Where one turn sends some rows of the set: a few examples, then the rows asked
K_779: [ -5  -5  14   2  22   8  -5  10  11   8  -2  -6  -1  -8  -8   3 -15  -3
  -6   2   9  10   0  -2   4   3 -11]
K_305: [ 12  -1   6  -1   0   9   5   0   4  -7  -3 -10   6  -2  -4  -2   7  21
   9  -5   6  -3  -4  11  17   5 -14]
K_892: [ -7   7  -2  -7  10   9   0  -3  12  -3 -22   5   0 -13  -2  -6   8   0
   9  -2   7   8  -3  -6  -5  -3   4]
K_399: [ -3  -2   3   9  -8  -4   7  -8   8 -11 -14 -10   2   1 -13  -2  -1 -12
   0   7  18  22   1  -5  14   4   0]
K_443: [ -7  14  -8  -4   8  11   3  -9  10   0  -3   3   4   0 -18  18  -4  10
   2   8  10   7  -9   5  -3   3   2]
K_534: [-16  16  -6 -13   5   5  -8  -8  11  -9 -14  -6  -4  -1 -12   6  -1   3
   9   1   9  -8  -1  -8   4  -4  -8]
K_567: [-15   6   9  -1  -5  -3 -18   5   6  -1 -12 -10   1  10   2   0 -10   8
   9   0   2  11  -1   1  17  10   0]
K_735: [ -1  14  -1  17  -4   4   0  -2  -1 -12 -14  -7 -10   0  -3   6   7   3
  -9   5  15   2  12   7  17  16 -10]
K_592: [  4  12  -6  -4 -11  13   4 -10   2  -4 -11   2  -4  -9  -8  -2  -6 -12
  -4   3  26   1   7   9  10  -2   1]
K_805: [10  9  9 10  9 -2 -1  5 10  6 -2 -4 -9 -4 13  1 -5  5  0  8 19 -7 10  6
 14  9  9]
K_358: [ 5 -3 16 -2 23 -3 -7 13  9 11  0 -2  6 -4 -3  1 -5 -3 -2  6 14 -2 -2  7
  2  6 -3]
K_3: [  3  -6  15 -13  -1  -8  10  -8  10   6  -7   5   4   2   0   4   0  14
  -2   2   2   7 -10   4  17   4   9]
K_979: [-11   5   7   2 -10   1 -14  -4   7   1  -8 -13  -8   3 -13   2 -17  -1
   4  -4   9  16   7   2  19   8   4]
K_747: [  5  -2  -1 -10   8   6  -9   5   9  -1  -5  -7  -2  -8 -10  15   1  -7
  10 -13  -9   8  -3  -4  16  10   4]
K_313: [  2   6   1  12   2  15   4   3   3  -9 -13  -7  -7   5 -15  15  -2  -8
  -7  -3   3 -10   4   0  21  17  -1]
K_169: [  9   7   7   3   1  -7  -5  -4   8  -3   7  -9  -2   0 -11  15  16   6
   0   5  14  -2   2  17  12  19   8]
K_382: [  4   6  20   4  10 -12  -8   5  12   4  -5 -16   1   2 -11  18   5   9
  -2   6  14  -5   8   5   2   7  -3]
K_564: [ -9  13 -11  -4   8   7   4  -9  10   4  -8   1   4  -3 -17  13  -3  10
   4   4  17  10  -5  12  -3   1   3]
K_861: [ 8 -1  8  1  2 -1 20 -5 17  5 -1 -3  0 -5  5  7  4 12 -3 -1 13 12 -6  5
 -1 12  3]
K_929: [  7  -4  10  -8   6  10   6  -6  11  -7 -18  -2  10   9   7   0  -8   5
   0   3   6  -4 -14   2  18  -5  -6]
K_944: [ 10  -1  13  -3  12   6  -9  -8  12  -6 -19   1  13   7  -9   1  -9  -3
  -7   2   4  -5  -8  -1  25  -2  -4]
K_653: [  9   1   6   6   9  -3  -5   7   7  -3 -11  -1  -5  -7 -12  13   4  -8
  -4 -12 -11   9   3  -4  15  18  -1]
K_940: [  0   5  -2   2  -2   2   3  -8  17  -4 -10  10  15 -18  -5  -6  11   4
   1  10  17   7  -7  -2   6  -2  -4]
K_887: [ -1  -4   5   4  -5  -7   4 -11  12  -5 -17 -12   2   1 -13   0  -3 -10
   3   7  22  22   4  -7  11   6  -2]
K_348: [ 9 16  6  4 13  1 -4 10 10  3 -6 -5 -7 -5 11 -2 -4  1 -2  6 20 -5  9  6
 13 12 11]
K_255: [ -7  13   2 -15   9  -2  -3  -3   6  -1 -13  -6  -8  11  -7   2  -6  -4
   2  -6   6 -14   3  -4  -1  -1  -8]
K_430: [ -2   5   9   3  -8  -6  -6  -5   9  -6 -10   8  -8 -14  -6   5   7 -18
 -13  -4   0  -5  -3   8  11   9  -5]
K_8: [ 10   3  10  -6  -1  10   9  -2   6 -11  -6  -3   7  -4  -5  -1  10  23
   8  -1   4  -2  -2  10  15   8 -10]
K_500: [ -8   1  -1   5  -4   6 -12   2  -1 -10  -7  -2   3  -9  -8  -3 -14  -8
   2  -6  25   7   2   8  20  -5  -3]
K_554: [  1   7   7   5  -6  -4  -7  -2   7  -6 -13   3  -9 -17  -8  10   8 -17
 -13  -3   8  -8  -5   6   8  14  -3]

K_255 turns into K_779
K_887 turns into K_305
K_564 turns into K_805
Now find these:
K_892 turns into K_382
K_653 turns into K_534
K_861 turns into K_735

